[[154 113 113 118]
 [137 117 117 135]
 [130 126 126 126]
 [132 127 127 118]
 [131 126 126 125]]
->
[[117 117]
 [126 126]]

[[143 124 155]
 [148 118 146]
 [107 141 121]
 [140 115 106]
 [110 145 149]]
->
[[118 146]
 [141 121]]

[[111 137 119]
 [150 115 145]
 [137 131 131]
 [135 125 135]]
->
[[115 145]
 [131 131]]

[[105 118 113]
 [113 112 141]
 [110 139 141]
 [109 123 126]
 [129 134 128]]
->
[[112 141]
 [139 141]]

[[129 133 116 131 114]
 [121 139 138 111 128]
 [146 130 117 136 124]
 [119 137 143 102 130]]
->
[[139 138]
 [130 117]]

[[122 142 118  99]
 [124 118 116 146]
 [149 121 122 156]
 [144 125 103 125]
 [156 126 142 108]]
->
[[118 116]
 [121 122]]
---
[[116 142 129 101 108 101]
 [124 151 114 137 128 138]
 [129 102 133 151 119 148]
 [130 115 121 116 111 125]
 [142 110 149 115 107 133]
 [109 126 145 114 100 138]
 [131 122 101 116 103 107]
 [148 137 147 145 151 141]]
->
[[141 151 145 147 137 148]
 [107 103 116 101 122 131]
 [138 100 114 145 126 109]
 [133 107 115 149 110 142]
 [125 111 116 121 115 130]
 [148 119 151 133 102 129]
 [138 128 137 114 151 124]
 [101 108 101 129 142 116]]

[[149 132 106 107 141]
 [133 133 123 123  98]
 [146 131 108 109 151]]
->
[[151 109 108 131 146]
 [ 98 123 123 133 133]
 [141 107 106 132 149]]

[[117 130 115 121 141 103 126 134 136 139 112 128 120 137]
 [130 131 134 131 125 126 136 127 122 133 132 122 121 137]
 [146 125 136 109 121 140 143 124 116 131 120 118 112 125]]
->
[[125 112 118 120 131 116 124 143 140 121 109 136 125 146]
 [137 121 122 132 133 122 127 136 126 125 131 134 131 130]
 [137 120 128 112 139 136 134 126 103 141 121 115 130 117]]

[[127 127 127 128 129 122 134 123 143 129 127 121 128]
 [131 136 128 131 127 122 123 132 129 132 129 132 126]
 [129 134 127 133 126 126 128 137 127 132 126 128 128]
 [133 124 127 123 133 133 134 128 122 125 128 132 130]
 [126 119 130 132 123 126 132 129 136 151 126 125 127]
 [127 120 126 131 124 126 125 122 129 122 128 131 129]]
->
[[129 131 128 122 129 122 125 126 124 131 126 120 127]
 [127 125 126 151 136 129 132 126 123 132 130 119 126]
 [130 132 128 125 122 128 134 133 133 123 127 124 133]
 [128 128 126 132 127 137 128 126 126 133 127 134 129]
 [126 132 129 132 129 132 123 122 127 131 128 136 131]
 [128 121 127 129 143 123 134 122 129 128 127 127 127]]

[[106 106 123 118 132 123 126 123 106 112 105]
 [124 116 118 134 144 144 103 132 122 115 108]
 [110 107 125 120 132 130 123 124 108 112 110]
 [113 112 127 100 132 132 108 130 118 115 110]
 [108 118 120 121 137 120 112 126 120 114 107]]
->
[[107 114 120 126 112 120 137 121 120 118 108]
 [110 115 118 130 108 132 132 100 127 112 113]
 [110 112 108 124 123 130 132 120 125 107 110]
 [108 115 122 132 103 144 144 134 118 116 124]
 [105 112 106 123 126 123 132 118 123 106 106]]

[[149 146 105]
 [120 122 134]]
->
[[134 122 120]
 [105 146 149]]

[[131 127 131 123 138 130 126]
 [129 125 129 132 132 137 131]
 [128 123 128 126 127 126 132]
 [121 155 131 141 135 143 109]]
->
[[109 143 135 141 131 155 121]
 [132 126 127 126 128 123 128]
 [131 137 132 132 129 125 129]
 [126 130 138 123 131 127 131]]

[[131 135 138 107 121 123 144 112 133 126 137 145]
 [130 141 140 104 122 121 148 127 123 122 129 143]
 [132 132 127 126 132 125 123 122 132 130 133 128]
 [131 116 125 114 123 116 129 111 132 135 147 133]]
->
[[133 147 135 132 111 129 116 123 114 125 116 131]
 [128 133 130 132 122 123 125 132 126 127 132 132]
 [143 129 122 123 127 148 121 122 104 140 141 130]
 [145 137 126 133 112 144 123 121 107 138 135 131]]
